(in the rows, 128 means zero)
A single turn carries every row of the set below to another of its rows. Some are shown first; where does it send the rows asked next?
Nuku: [128 131 122 116 116 156  94 128 136 129 143 121 139 134 130 137 123 105
 135]
zinu: [131 130 120 129 112 154  96 135 135 133 149 119 132 131 124 132 132 108
 129]
rapud: [168 148 149 108 133 128 148 141 123  92 117  85 149 139 116 148 136 128
 109]
tesu: [123 138 125 123 118 128 102 122 120 132 165  96 127 139 120 143 142 121
 127]
digu: [145 130 128 119 133 126 158 136 176 134 115 133 132 133 133 176 131 105
 109]
rume: [163 115 131 122 135 143 144 138 139  95  96 106 128 123 135 149 142  87
 114]
vina: [130 141 128 120 115 139 101 130 124 137 166  99 128 136 118 142 140 122
 129]
mas: [147 115 135 122 116 156 150 156 152  99  95 110 140 132 125 144 146 103
 116]
fup: [134 130 131 121 146 130 148 142 180 137 121 124 141 120 140 170 136 100
 110]
mep: [127 137 123 120 117 145  99 132 141 146 164 113 125 135 124 140 137 109
 126]
Sabi: [125 133 120 120 118 150 100 134 141 142 164 115 124 133 131 146 139 105
 122]
rabe: [122 133 120 121 121 137 101 123 141 144 164 112 123 137 128 142 139 103
 125]
lev: [130 129 117 128 111 157  95 140 129 125 148 119 134 131 127 135 134 107
 126]
tekeg: [130 136 123 127 110 146  97 137 113 119 154 104 136 134 120 139 136 126
 128]
piz: [135 153 143 107 146  94 142 139 152 117 129  94 118 154 136 166 129 120
 101]
duko: [153 160 153  96 147 112 151 134 154 126 144  91 130 147 126 166 136 121
 100]
feg: [169 128 139 118 133 154 145 143 150  97 100 119 149 127 128 142 127  98
 109]
Vota: [127 123 115 129 114 149  98 130 135 129 145 121 132 133 127 130 134 100
 128]
Tagi: [131 124 140 116 130 141 154 147 185 132 121 120 122 137 136 167 143  99
 109]
doku: [150 165 135 103 148 104 157 137 150 115 130  97 142 158 133 165 130 111
 106]
zonag: [138 120 142 125 146 133 158 133 182 121 126 117 119 139 128 168 137  96
 113]
ruk: [147 135 139 115 133 121 150 151 133  86 112  78 137 158 109 141 141 119
 112]
mib: [167 115 123 120 123 146 158 141 141 107  96 113 144 125 122 157 146 101
 117]
pokol: [157 140 135 106 135 114 139 149 120  90 107  76 132 148 126 144 141 114
 107]
lil: [142 137 144 111 117 127 151 157 129  94 111  78 141 149 115 149 150 134
 114]
muted: [125 141 127 120 118 138 102 131 126 136 170 102 126 136 123 151 141 124
 125]
Bizu: [133 134 125 129 109 148  98 133 118 124 152 106 136 131 116 133 135 122
 132]
malu: [151 147 134 118 149 123 161 128 169 121 122 125 139 139 142 173 126  95
 111]
silat: [150 143 130 106 134 120 143 156 123 103 112  74 158 136 118 146 152 125
 112]
rem: [131 135 128 118 114 150  97 125 115 119 145 106 142 133 123 140 128 121
 140]
Mefiz: [162 141 125 100 123 118 154 150 123 105 110  80 144 150 114 150 151 121
 110]
runi: [129 141 131 107 120 141 100 121 121 134 162  96 132 139 123 149 136 120
 136]
Mele: [129 156 137 103 147 100 145 148 157 133 136  89 142 143 129 168 141 127
 104]
reva: [155 111 132 124 134 151 154 145 155  93 102 104 133 138 118 142 144  90
 116]
gibu: [169 132 129 120 141 143 160 133 145 100 105 113 149 129 135 158 137  88
 118]
Sopat: [126 147 150 105 130 112 155 147 161 128 138  88 122 153 125 172 147 130
 107]
fumo: [130 145 148 115 145 104 155 139 161 114 136  90 123 161 118 166 134 125
 108]
Bunas: [143 127 140 123 148 123 147 129 171 122 118 124 115 129 146 173 129  93
 108]
Lig: [154 139 142 108 147 137 148 137 182 131 127 125 130 135 137 160 128  92
 100]
fugul: [167 152 129 104 140 123 157 141 127  94 112  86 152 149 126 150 141 105
 112]
bive: [125 138 125 106 123 147  97 125 142 144 160 111 128 140 131 145 131 104
 131]
nudu: [130 129 121 130 111 140  99 128 113 117 147 105 137 134 119 131 136 119
 131]
ran: [140 154 131 100 133  99 154 146 158 132 128 101 132 160 125 170 136 124
 101]
Kel: [155 118 125 124 135 149 146 149 146 107  97 108 156 112 129 148 147  99
 118]

digu turns into mib
ruk turns into fumo
malu turns into gibu
Now find these:
Kel turns into silat
piz turns into Bunas
zinu turns into Bizu
tesu turns into rabe
muted turns into Sabi
Tagi turns into mas
bive turns into Nuku
Lig turns into feg

A single turn carries every row of the set below to another of its rows. Some are shown first; where does it send the rows asked next?
Vad: [171 168 140 114 152 115  89 152 139 109 141  96 131 150 171 108 134 102
 107 171 109 130 102 109 118 133 163 129 106 122 126 123 163]
barit: [146 165 154 106 149 104 107 121 157  97 134 131 117 122 150 142  97 136
 101 142 125 117 132  95 113 124 140 137 149 118 164 138 138]
Kag: [135 161 144 117 137 122 128 156 140 116 151  94 117 131 116 145 126 107
 128 156 122 116 148  96 110 124 148 153 148 108 107 129 152]
lelet: [175 170 136 125 139 119  92 163 122 113 133 104 131 144 158  90 130  95
 105 170 117 133 110 101 117 143 171 132 116 128 132 123 160]
menom: [134 154 158 106 179 106 110 129 157  94 142 102 107 139 148 143 109 133
 130 151 129 120 104  99 114 132 130 144 135 124 151 137 152]
vit: [170 131 150 149 123 119 124 141 140  98 115 127  75 157 159 126 135 114
 117 154 122 136 107  78 134 157 149 130 141 131 126  98 136]
bas: [157 150 155 117 138 152 122 145 135 105 122 102 121 125 122 138 127 131
 112 154 107 131 154 123 139 144 157 136 153 110 137 113 100]
ziv: [156 141 162 127 166 134 126 138 146 108 126 109 123 121 131 119 100 111
 119 133 127 124 133 103 119 137 153 156 153 134 166 144 106]
depeg: [171 158 126 141 133  88 120 136 106  85 145 126 128 115 168 133 130 127
 115 143  94 134 117 108 128 126 148 132 162 133 109 120 123]
las: [119 138 152 133 160 118 122 138 143 110 139 115  89 131 118 129 112 118
 112 140 122 132 121  95 115 116 130 156 149 108 151 124 142]
nekon: [165 143 146 127 132 129 131 162 124  96 155  91 113 109 156 145 139 127
 124 150  94 153  98 108 108 109 129 127 138 149 107 102 127]
Luta: [194 123 157 119 130 123 119 143 139 100 127 135 100 159 156 129 143 116
 137 154 139 146 110 104 145 158 160 134 145 141 116 104 142]
Pum: [179 148 135 143 122 122 103 164 132 112 134 113 126 113 151  80 116  91
 109 160 125 134 124  90 111 129 167 138 128 142 132 129 153]
vut: [208 116 151 118 145 135 111 139 146 103 126 137 111 139 153 134 156 114
 143 152 138 145 117 114 136 147 153 126 141 133 127 112 142]
Potur: [172 163 139 116 136 124  84 161 128 116 143 104 128 137 168 101 118  86
 108 172 110 135 112  96 111 138 165 125 116 128 117 115 160]
Mabi: [170 158 144 134 131 113 123 157 116  90 153 107 117 105 156 126 139 130
 128 146  93 152 107 121 113 123 129 123 154 143 102  96 123]
Demus: [161 156 156 102 119 129 108 139 165  67 139 109 107 145 128 127 111 135
 111 168 137 109 131 119 110 143 157 132 143 114 137 132 144]
mozo: [133 139 160 113 171 139 120 146 144 132 131  98 108 107 131 143 115 123
 131 145 124 146 120  88 118 119 136 152 135 132 156 126 140]
Lozu: [169 156 138 134 123 115 130 161 113  87 156 102 116 109 169 139 123 131
 117 150  88 143 105 112 117 117 137 128 155 147 105 108 129]
puvip: [159 132 159 105 177 135  96 130 145  98 128 120 125 108 138 127 109 138
 125 143 122 135 118 125 128 130 141 136 146 122 167 143 128]
gunav: [196 118 149 131 137 123 121 142 143 102 124 142  90 143 148 133 146 114
 137 158 133 142 121  99 135 158 153 121 148 137 116 101 144]

ziv turns into barit
nekon turns into vut
puvip turns into menom
Now find these:
Pum turns into depeg
Kag turns into bas
Luta turns into Potur
gunav turns into lelet

A single turn carries every row of the set below to another of its rows. Some are shown first; where does it send the rows asked next?
mikat: [148 146 120 119 154 143 105 121 130 140 127 136 175 119 134 135 134]
kete: [133 138 148 136 120 129  90 152 126 129 102 112 163 127 147 136 143]
nef: [128 135 157 137 104 134  96 156 127 134 105 125 156 140 141 132 135]
nelod: [138 138 101 132 139 130 108 115 129 122 139 142 152 117 147 142 148]
diri: [112 112 131 138 115 127  86 117 116 122 138 132 163 108 136 153 137]
melom: [133 123 133 110 113 135 121 140  92 170 156 108 140 141 124 157 135]
Puso: [127 129 119 138  97 137 112 144 119 124 152 157 156 117 132 139 149]
meki: [100 108 144 128 127 136 116 141  98 166 137 109 121 135 127 153 119]
Rupos: [119 125 133 122 130 139 109 137 100 159 148  84 141 113 143 166 149]
Gep: [114 136 133 125 122 125 128 159 101 153 147 106 119 144 122 159 127]
Tiz: [128 139 141 118 143 163 131 133 111 173 144  94 130 123 140 140 137]
Ren: [139 144 129 122 126 151 109 102 139 147 134 142 140 145 147 150 129]
nuv: [122 115 131 116 160 128 118 141  95 166 135 104 148 125 118 137 119]
fori: [156 132 159 125 105 139 112 115 116 136 132 120 154 135 135 106 141]
pive: [112 121 136 129 144 121 131 135  94 148 150 101 118 128 116 136 122]
busek: [120 150 131 128 142 139 129 151 111 150 144  88 121 126 138 157 140]
Kimug: [ 98 119 152 148 128 155 104 123 132 132 126 142 146 107 137 127 122]
ril: [117 139 130 127 149 127 129 171 100 149 139 101 139 123 116 144 128]
vati: [141 140 116 131 120 144 122 146 123 130 145 163 163 120 126 122 141]
lapu: [129 132 132 122 125 124 129 137  91 145 166  91 129 122 123 150 144]
Gil: [126 136 153 139 112 133  91 139 133 132 101 115 143 140 154 140 138]
fudag: [123 140 144 127 137 147 143 148 100 151 159  96 127 116 121 127 135]
Tafi: [154 122 148 124 119 120 101 109 111 131 127 116 158 134 132 111 138]
Timub: [123 133 119 139 123 144 121 119 134 134 136 163 126 138 140 132 127]
dum: [142 134 131 117 119 141 111 134 122 149 134 162 165 146 118 135 119]
Vod: [147 126 156 129 127 135 109 106 121 136 120 118 145 135 137 103 132]
roke: [113 138 128 149 121 159 121 125 138 128 138 151 129 114 150 128 140]
bem: [121 133 149 138  96 163 105 136 125 131 148 136 165 103 137 138 149]
rok: [114 127 149 126 135 154 125 167  99 166 142 103 152 109 122 135 134]
kazak: [116 122 111 145 141 125 103 126 124 116 132 146 153 106 139 134 138]

meki turns into nuv
ril turns into fudag
roke turns into nelod
Now find these:
nef turns into Vod
Ren turns into diri

A single turn carries every row of the set below to another of its rows. Some are shown first; where does it send the rows asked next?
H: [100 173 132 149 115 125 131 135 160 121 128 119 134 129 131 130 115 151
 115 144 111 130 128 118 148 107 126 125 133 123]
V: [106 170 151 150 111 129 153 156 147 126 127 132 115 139 131 132 115 138
 104 139 124 132 128 124 143 111 127 145 138 116]
K: [149 147 144 156 119 106 141 134 117 117  92 125 133 131 172 137 108 140
 114 104 162 118 119 113 117 147 125 139 141 124]
C: [112 149 124 138 104 108 149 142 100 131 167 119 126 127 144 146 104 146
 126 126 105 138 102 110 114 124 129 138 135 132]
B: [140 129 128 146 112 134 125 140 101 127 143 117 141 132 149 128 116 121
 116 128 132 119 198 115 103 128 126 135 136 126]
A: [135 132 122 144 118 144 107 131  90 135 147 127 146 121 139 132 117 131
 125 128 129 129 179 121 100 126 130 131 134 125]
S: [173 142 124 119 147 123 150 138 111 151 108 117 117 121 128 108 132 122
 122 138 123 151 122 132 116 142 134 129 136 116]
Q: [140 117 108 126 121 118 164 144 126 143 143  85 111 122 127 118 118 144
 134 142 123  91 140 106 129 131 138 132 140 141]
N: [137 131 142 135 109 132 131 132 118 129 155 117 152 124 159 134 122 125
 120 137 140 112 188 122 100 127 132 135 148 117]
R: [149 150 134 153 117 104 122 117 135 120  99 119 148 115 167 141 110 155
 124 108 157 108 118 113 125 149 125 130 138 128]
X: [163 134 132 148 128 121 136 136  99 125  77 120 132 125 159 132 116 132
 119 114 159 116 114 115 122 136 125 132 134 126]
E: [157 177 128 138 114  81 137 125 157 130 139 112 135 120 148 131 113 138
 113 120 110 145 140 122 125 157 119 134 133 125]
T: [137 128 138 121 108 122 171 156 106 148 158 110 114 119 134 142 120 133
 126 143 130 109 108 121 119 122 138 148 145 125]
P: [170 155 113 117 135 104 129 117 148 142 121  96 143 106 136 117 132 135
 130 145 112 134 131 125 130 141 127 114 132 124]
F: [159 165 139 139 125 101 158 146 120 139 127 132 108 136 140 122 114 124
 107 114 121 162 130 128 111 158 127 148 136 117]
Y: [162 138 123 144 126 118 115 120 118 127  84 112 146 109 154 135 118 146
 130 119 156 106 113 115 130 137 125 123 131 131]
D: [113 152 118 141 134 143 132 139 148 132 108 109 123 129 116 111 125 147
 123 154 115 120 135 118 151 105 131 119 130 126]
M: [115 138  96 143 116 103 141 132 119 127 151  94 125 131 137 123 102 156
 134 126 100 119 135  93 123 133 128 122 130 148]
U: [133 134 136 133 114 143 114 121 107 137 158 128 156 114 149 138 125 135
 129 137 138 123 170 127  97 125 135 130 145 116]
J: [118 148 137 143 130 148 157 160 135 136 108 122 105 139 116 113 123 134
 111 148 129 123 134 125 145 108 134 139 136 118]

U turns into A
V turns into H
F turns into E
Now find these:
Q turns into T
Y turns into X

A single turn carries every row of the set below to another of its rows. Some are shown first; where does it send the rows asked next?
tuf: [110 132 132 164 169 147 143 149 152 139 107 121 113  98 138 111  97 137
 101 127]
lisu: [118 132 177 135 158 124 141 195 151 143 116 119 106  97 129  91 125 134
 122 126]
mela: [130 125 143 133 146 130 177 183 126 136 111 109 106  87 120  73 126 153
 121 118]
mis: [139 105 166 149 147 134 154 165 151 113 120 106 103  91 109 115 116 128
 143 122]
vaku: [130 122 143 119 149 120 149 176 143 117 103 115 105  84 125  68 122 162
 112 122]
duzu: [111 145 111 164 157 128 143 153 149 126 110 105 108  97 142 124  88 142
 115 127]
Bof: [124 135 137 147 167 139 147 146 146 101 109 118 115  75 146 110  95 135
 108 148]
vol: [124 138 129 107 167 117 140 170 106 138 120 119 137  72 113  92 134 137
 125 124]
bef: [123 137 143 156 163 141 139 167 154 112 124 100 107  91 148 121  91 117
 114 149]
viz: [122 132 130 166 177 146 124 148 149 133 125 111 113  87 143 118  98 108
 107 133]
Losar: [144 125  98 150 171 126 135 151 111 139 125 112 111  64 135  78 133 121
 126  97]
serik: [118 156 128 154 173  97 112 170 135 136 120 122 111  76 151 118 125 119
 148 106]
ramo: [145 120 137 131 181 126 110 158 134 113 124 123 112  61 145  75 134 114
 119 121]
kiko: [137 119 147 163 166 123 133 144 141 113 121 120 111  75 125 132 120 113
 158 110]
pepod: [128 149 124 161 179 115 136 163 113 141 125 124 116  64 150 108 133 110
 149 104]
Sudu: [152  96 130 148 159 135 138 139 140  95 116 112 105  75 121 102 121 129
 140 112]
zege: [139 104 115 168 164 132 126 139 142 123 117 115 104  89 125 115 122 124
 145  92]
zisun: [134  98 149 159 166 148 141 154 149 105 106 130 102  97 139 106 126 133
 142 110]
Savi: [150 116 129 137 175 142 144 167 117 109 122 117 107  65 152  67 137 119
 125 121]
satu: [132 129 113 112 159 122 129 185 112 146 136  92 125  88 111  89 130 124
 120 120]
zemod: [134  98 136 154 146 137 154 154 151 120 106 112 100 103 111 102 117 151
 135 103]
memuk: [110 145 101 124 166 117 134 186 112 131 110 119 123 101 148 100 133 147
 139 110]
Rad: [134 153 141 132 148  90 129 185 138 119 133  90 105  71 129 112 113 123
 144 127]
pev: [122 127 134 123 179 140 119 192 117 148 133 114 126  98 136  92 141 108
 124 122]
vume: [127 119 130 147 167 146 157 183 127 125 105 126 100  98 159  68 136 143
 125 110]
talo: [136 136 104 141 167 101 112 146 128 137 121 113 114  61 126  90 125 131
 125  98]
Lib: [125 142 131 151 162 126 144 137 141 124 119 107 121  66 120 121  90 129
 108 140]
ser: [120 145 135 107 164 117 145 189 111 111 115 119 129  83 141  99 132 140
 139 136]
Kuru: [122 138 133 143 142 107 131 197 150 153 127  88  96 106 121 100 114 135
 127 109]
lagon: [128 129  97 115 157 126 129 196 116 124 125  93 114 105 140  86 129 137
 128 119]
vazo: [127 145 123 156 145 114 153 200 128 149 133  85  96  98 135 106 119 123
 145 108]
Gosat: [105 141 130 127 173 126 134 186 115 159 116 127 131 101 130 102 138 133
 130 111]
deto: [128 137 129 116 171 128 124 200 115 115 133 105 121  92 152 100 134 112
 140 135]
sokav: [139 120 127 157 143 111 146 152 143 112 121  97 103  84 111 129 109 134
 156 106]
sokis: [130 128  99 156 160 139 134 146 147 114 117  95 105  89 141 105  91 134
 104 130]
dovet: [129 126 127 148 152 140 146 151 150 129 123  91 110  86 116 105  88 132
  96 139]
vuz: [137 156 124 145 153  98 153 177 114 124 131  95 109  62 135 112 119 121
 154 119]
libot: [127 135 167 145 154 131 165 201 131 147 129 103 105  91 127  95 126 119
 133 126]
kovu: [127 114 144 168 150 130 141 171 154 125 120 104  96 110 126 130 115 126
 154 106]
Kog: [128 116 121 140 170 135 120 175 145 121 106 125  98  99 159  67 133 143
 116 106]

memuk turns into deto
mis turns into zemod
Rad turns into Kuru
Now find these:
viz turns into Lib
Savi turns into Losar

A single turn carries every row of the set below to another of its rows. Some are shown first; where does it send the rows asked next?
pibi: [139 105 110 152 102 129 164 139 159 143 117 107 148 137 134 113]
geben: [132 111 125 145 125 141 104 148 119 141  83 118 128 113 136 136]
Figu: [116 135 116 122 124 111 125 128 155 139 105 137 147 121 116 101]
luzug: [114 152 116 132 130 138 119 160 140 130 141 134 143 147 143 120]
goka: [162 126 116 141 122 153 125 163 151 104 113 121 119 123 136 124]
vidu: [113 110 127 132 113 110 126 128 127 121 141 103 114 125 110 125]
bak: [117 123 137 125 112 147 170 158 118 130 132 115 134 136 135 109]
pebe: [143 131 126 126  91 132 115 145 122 108 105 127 122 137 109 108]
kop: [130 136 129 113  92 120 134 152 145 121 108 112 133 143 116 137]
Kevam: [144 139 137 143 107 132 154 141 147 159 112 113 121 125 159 134]
sel: [126 135 129 149 117 114 141 129 146 139  84 144 153 125 128 111]
Kuv: [132 142  97 119 106 144 125 127 148 140 135 128 114 110 124 121]
Vusev: [145 142 110 124 120 158 125 167 147 120 134 125 142 134 141 130]
fafuv: [155 115 146 154 139 132 128 155 150 110 106 113 111 131 135 114]
Vam: [116 118 118  98 122 139 121 141 144 143 113 128 141 119 111 110]
bag: [145 135 127 158 138 131 115 143 128 141 148 100 137 112 138 126]
Fab: [137 125 109 128 135 108 138 126 123 126 131 118 119 123 138  84]
Mafun: [141 138 116 138 101 124 165 134 135 128 103 132 115 125 151  95]
gid: [123 132 111 171 116 135 146 148 157 123 114 134 102 112 136  98]
Gunu: [147  98 127 148 118 151 145 138 115 140  93 110 106 127 140 109]
gal: [111 114 106 168 125 138 131 154 156 140  99 136 140 151 118 129]
Kibir: [113 134 128 156 138 112 152 118 127 151 123 127 146 140 135 126]
salig: [125 111 123 173 137 119 142 125 112 139  97 121 119 134 142 111]
bofa: [126 121 160 155 140 128 143 153 141 120 109 129 120 150 133 105]
Rebo: [101 141 137 150 135 129 133 155 135 125 125 145 129 154 137 105]
saveg: [149 125 142 159 114 162 165 150 147 141 126 123 141 120 130 121]
Kidal: [120 113 114 152 136 167 141 137 118 139 132 147 117 117 123 133]
lala: [128 133 117 164 129 141 121 138 140 156 124 124 107 111 148 147]
nol: [115 148 110 132 113 136 155 120 142 144 135 144 141 129 122 127]
lozo: [136 104 131 161 131 148 120 150 137 148 107 125 151 155 112 112]
Zisus: [154 114 119 118 111 153 124 136 136 148 120  99 105 115 134 116]
Luvoz: [138 122 142 156 122 124 128 138 129 148  78 123 150 123 138 132]
Guma: [118 135 101 157 118 143 131 149 106 109 131 135 118 114 135 110]
gazo: [121 106 116 114 118 158 113 151 124 138  97 127 127 113 119 125]
buguk: [148 116 130 147 122 134  95 143 120 130 112 119 133 143 110  98]
rito: [111 132 109 141 115 112 124 153 164 133 107 114 132 144 124 144]
Fakad: [143 121 109 174 106 129 115 137 146 160 125 106 140 132 145 112]
tibiz: [132 107 128 124 146 143 148 131 114 140 145 122 135 128 120 108]
tiri: [122 114 147 140  94 148 131 135 108 139 139 118 127 133 114 128]
binez: [118 129 132 139 133 109 134 150 149 142 136  92 113 124 143 103]
vugob: [116 105  99 146 104 115 157 134 148 111 118 119 119 126 117 113]
Rov: [128 124 117 174  89 154 115 135 116 144 124 134 124 130 130 115]

salig turns into Kibir
Vam turns into gazo
goka turns into fafuv
Now find these:
vugob turns into vidu
rito turns into kop
bag turns into saveg
Mafun turns into Fab

